A single turn carries every row of the set below to another of its rows. Some are shown first; where does it send the rows asked next?
lupi: [ -7  15  -4   1  -2   1  -6  10   4  11  -3  -1  28  20   6  -7  -5  13
 -18   7   3   9 -10  -7 -18  -4]
pivib: [-10 -16  -9   6  -1  -1  10 -25   5 -12 -11  15 -22  -1  -5  17  12  -9
   3  10  10  -5   8  12  14  -6]
zur: [  4   8  -8 -15   2   7  -9   9  -6  19   4   5  30   9 -12  -2   3   5
 -11   7 -13  -1  -2 -17  -7   3]
pazi: [  7  -1 -10   4  -3  15   6   4 -14   3  10  -3 -15 -22   7  14 -13   8
   0 -19   5 -12 -20 -10   4   7]
Fel: [  1  11  -4  -6   6   8  -3   4   6  12  -2   2  38  19  -1  -9  -4  11
  -8  13  -6   4   0  -9 -12   1]
rifen: [ 15  -1  -7   0  -3  -5  -5 -10   4  -5  13   2 -23  -4  -9 -14 -20  -5
   8 -29  14 -20   5   1  -8   0]
fiko: [ 22  -8 -10  16 -15 -14  -4  -9  -6 -13  -1   1 -23  -7  -8  -7   8 -11
  -3 -14   3 -16   5  -8  -1  -1]
Busov: [ -6  -2   2  -1  17  -5  15  12   4  -4   1   2  -1   6   9 -11  19 -23
  -1  26   3  -1  16   4  16   7]
Leri: [-10  14  13 -17  10  -7  10  -7   5  -5  -5  10  26  -1  -8   2 -11  10
  15 -11 -10  11  -7  15  -9 -16]
fenel: [ 24   6   9  -4   2 -17   8   4   5 -16   3  -3 -10 -14 -19 -10  -2  -9
   7 -26  -1 -10   1 -10  -7  -2]
renat: [ -5  10   4 -13  12  12   6  -8  -1  -3  -1  11  35   1 -14   6 -12   5
   9   2 -19   9   6   1  -8  -3]
tefak: [ 11  -4  -1  -3  11   6  10  13 -13  13  10  -2  -8 -15  24  -3  -1   1
  17   1   3 -15 -16   3  18   7]
sufel: [ 16   3 -11  12 -12  10  -4  -6 -16  -3   2   9 -25 -15  -2  12   6 -12
   0   0   7 -15 -14 -12  -7   4]
lusi: [-11   0  12 -28   3  -5  11  -6   6  14 -17  12  27   6 -13   7  -2   3
   7  -4  -4  -1  -9  12  -6 -12]
zimi: [  1   2   4 -26   7   9   3  -2  -2  18  -9  12  34   4 -17   5  -2   2
   4   5 -14  -4  -3  -4  -6   0]
Kufik: [-11  -4   8   4  15   5   4  -8  -2   9  -5   6 -20  10  11  -6  13 -14
  17  19  20  -9  13   9   7  17]
fumi: [-15 -14 -18  -1  11  10   3 -22  14  -4   8  12 -16  10  -4   0 -10  -7
   3   7  15  -8  25  12  12   5]
bafet: [ -4   8   9 -15   5  -1   6 -10  16   5 -14   7  32  13 -11   0 -12  16
   6  -4  -1   5  -7   8 -15 -12]
binif: [ 14   2   1  10   0  -7 -11 -14   0  -5   6  -3 -26  -2 -16  -6  -1   3
   9 -25  16 -13  10 -12 -10  12]
vepu: [  4  12  13   0  -5   6  13  11 -10  -8  -4   3 -16 -18  -3   8  -5 -24
  -3 -10   9  -7 -20  -8 -17   4]
ror: [-19  -1  11 -18  -6 -23   8   2   8   9 -18   3  17  12  -5  -1   1   3
  -8 -13   3   4  -9  15  -7 -18]
gabo: [  7  -8 -15   8  -3 -23  -3 -18  10 -14   3   8 -27  -2  -8   1  17   7
   3  -6  11  -6   3   5  14 -12]
Fufig: [ 18   3  -6   0   4   4   0  -2 -11   8   5  14 -19 -11  10   2  19  -9
  18  19   7 -16 -15   0   8   2]
Zup: [-13  19  -8   5   2  -2  -8  14  -6  -1  12  -1  24  10   9  -5   0   7
 -17   7  -9  18  -3  -7  -9  -4]
Seled: [  0 -17 -15   4   9 -17   8  -7   9  -8  11  -7 -11  -3   3  -3  -1  19
   1 -19   4  -4  11   5  28  -5]
bama: [-10  -9 -10   0  13  10   4  -4   3   8   9  10 -14  11  16 -14  -3 -19
   9  20  15 -14  16  14  12  10]
vagu: [ -4   6  -6  -2   6  12  -2   6  -6  15  14  10 -23   0  22  -8  -6 -14
  10  12  22 -16 -12   9  -1   7]
momug: [ -7   8 -11  -4  -9  -6 -11  13  -4  13   3  -2  20  13  -5  -2   4   7
 -29  -1  -4   5  -5 -16 -10  -3]
Dol: [ -5  17   5  -6  12   0   9  21  -3   3   7   6 -15  -8  15   3  15 -14
   3  20  15   0 -23   1   2   1]
tuka: [-18   3  -1  -4 -15 -21  -2  10   2   9  -9  -4  15  16  -2  -4   2   2
 -27 -12   3   7  -6   0 -12 -13]
mozi: [ -1   7   3 -12   7  11   4  -7  10   9 -11   8  39  16 -11  -1 -10  11
   1   7  -8   3   2  -2 -14  -2]
Pupok: [  7 -15   0   3   3   1  13 -12  -6   0 -12  14 -12  -2   7  -2  16 -24
  16  21   2 -16   9  11  13   3]
Betot: [  0  -6 -18  -3   8  -5  -6 -22  18  -8  16   9 -22   2 -15  -4 -12   9
   8 -16  16 -11  15   6   7  -3]
rodet: [  5   5  -8  -8  14 -12   3 -11  20 -21  11   5 -12  -8 -28   9   6  13
   2 -11   4   4   6  -8  10  -8]
lav: [-22  16   4   6  -8 -11   1  12  -4  -6  -3  -4  17   9  10  -4  -7  -1
 -18  -9  -2  18  -7   6 -17 -11]
tis: [  1   9  11   2  10   9  -3   0 -11  14   1   6 -25  -1  12  -2   8 -11
  21  10  22 -14  -9   0  -6  17]
dekul: [-15  12  15  -5  -2 -20   9   5   2  -6  -9   0  20   4   4  -9 -10   0
   1 -17  -5  12  -6  17 -14 -17]
Pom: [ -6   9  12  -9  -2 -13   6  -2  14   5 -16   0  27  16  -3 -10 -12  12
  -4 -12   4   5 -10  10 -20 -14]
Libib: [ -8 -20   2   2   9  12  24   1 -10   6  -7   0  -3  -6  21   1  -3 -14
   8   6   0 -13   7  13  22  10]
Lipod: [ -1  14  -5  -3  11   8  -3   6  -6   0  10   4  36   7  -3  -8  -3   4
  -3  10 -20  11  10  -8  -5   2]
tuta: [ 11 -16 -10  12  -6  -3   9  -3  -6  -9   5 -10 -10 -11  -1  -2 -15   3
  -7 -33  -2 -13   8  -9   9   6]
zovas: [-22 -19 -11   2  10   6  18 -11   6  -4   0   3 -12  -4   9  17  -3   8
  -1   0   8  -1   6  13  28   0]
puzu: [-15  -8  -8   1  12   5  14 -11  14 -20  -2   7  -4   3 -18  13   6 -11
 -11  11   2   6  24  -3  13   4]
koza: [  5   5  -3   2  -6  12  -2   0  -9   4  10   6 -27  -8   7  -5 -20 -15
   5 -14  20 -20 -13   1 -16   6]
lokol: [ 12  10   8   7  -1   8  -8  -5 -12   5   3   2 -29  -7  -3   1  -3  -8
  14 -13  20 -16  -8 -11 -17  16]
rure: [-11  12   6   1  -9  -7   1   7   7   6 -13  -4  25  19   5  -7 -10   8
 -18  -7   6   8 -11   2 -23  -9]
rolan: [-18  -9  -2   7  13   1   1 -23  10  -3  -4   6 -23  13  -4   3  10  -2
   7   8  21  -2  25   6  10  12]
tili: [ -2  -4  -7   8   8 -10  -8 -23  13  -8   5   1 -26   8 -16  -1   6  11
   7 -12  19  -3  20  -3   5   7]

fenel turns into rodet
zovas turns into Libib
Now find these:
binif turns into tili
Zup turns into lav
vagu turns into koza
Pom turns into bafet
zimi turns into zur
Pupok turns into Fufig

A single turn carries every row of the set below to another of its rows. Some are shown first; where does it send the rows asked next?
panok: [ -6 -10   4  -7  -1  20  -8  -9   6 -22 -16  -9 -29 -21  19  -5]
mes: [  1 -21  10   3  40 -14 -16   6  27  -1   4  12 -15   1 -10 -10]
makud: [  4 -20   8   4  40 -15 -17   6  27   7   4  11 -17   1  -8  -9]
Keta: [  5  -5   2  -9   1 -11  -5   1  16  -8 -21   0 -20 -25  26  15]
Zoko: [-12  16   5  14 -10  17  -9  -3  12 -12   5   0   0 -10  15   0]
Zigoz: [-14  -4   7  -4  -1  26  -8 -19   4 -14 -11  -9 -25  -9  14 -10]
konof: [  0  12   1  13  -8   9  -8   8  14 -16   1  -3  -7 -23  20   6]
Sidid: [ -2  -5   6  -2  -4  21 -10 -12   4  -2 -14 -12 -33 -19  21  -5]
duz: [-12   8  12  -2  -2   5  -9 -23  12  19 -12   1 -14   1  19   3]
zod: [  0 -23  10   4  34 -16 -17   4  26   0   4  15 -12   1 -13 -12]
Vara: [-12 -10   5  -6   0  24  -8 -14   4 -24 -13  -8 -24 -14  16  -9]
Pogi: [ -1 -19  10   5  39 -12 -17   2  26   5   6  13 -15   5 -11 -11]
Nor: [  5 -23  10   5  34 -17 -17   7  27   5   3  14 -15  -2 -10  -9]
sidi: [-23   4  10  -8   1   9  -7 -27  14  -5 -11   5  -2   8  12  -2]
Zud: [  2 -25   9   3  34 -18 -17   6  26  -1   2  15 -14  -1 -11 -10]
dadoz: [ -1 -22  10   4  34 -15 -18   2  26   4   3  15 -12   3 -13 -12]
demot: [  3 -22  11   5  33 -17 -17   5  26   8   2  14 -15  -1 -12 -11]
Lif: [  3   3   7  -2  -3  -5  -8  -8  14  18 -18  -2 -23 -15  25  11]
roki: [-11  12   2  12  -9  14  -9  -1  14 -22   5   1   2 -13  15   0]
Popo: [  4 -21   8   4  40 -16 -15   8  27   2   4  12 -17  -1  -9  -8]
kod: [-20  -4   5 -13   6   3  -5 -18  16 -31 -14   6   0  -2  13   2]
fakos: [ -5  -9   1 -14   5  -7  -4  -3  17 -32 -19   3 -10 -19  20  10]
busit: [ -6  17   5  16 -10  15  -9  -1  12  -2   4  -3  -5 -12  17   1]
Botaz: [ -9  -4   8  -1  -3  24 -10 -18   3  -3 -13  -9 -30 -11  18  -8]
zanub: [  0 -21  11   6  34 -16 -18   3  25   8   4  14 -14   2 -12 -11]
gab: [ -1 -21   9   3  41 -13 -16   4  26   0   5  13 -13   4 -10 -11]
lel: [ -1  15   2  16 -11  11  -8   5  13  -4   3  -3  -8 -19  20   5]
vipe: [ -4  10   1  11  -8  11  -7   6  13 -24   2  -1  -3 -20  18   3]
Riva: [ -1  -8   5  -3  -3  18  -7  -7   5 -12 -16 -11 -33 -23  21  -3]
lirif: [  2 -18  10   5  39 -13 -17   4  26   8   5  11 -17   3  -9  -9]

Lif turns into duz
Pogi turns into gab
panok turns into Riva
Now find these:
zod turns into Zud
busit turns into Zoko

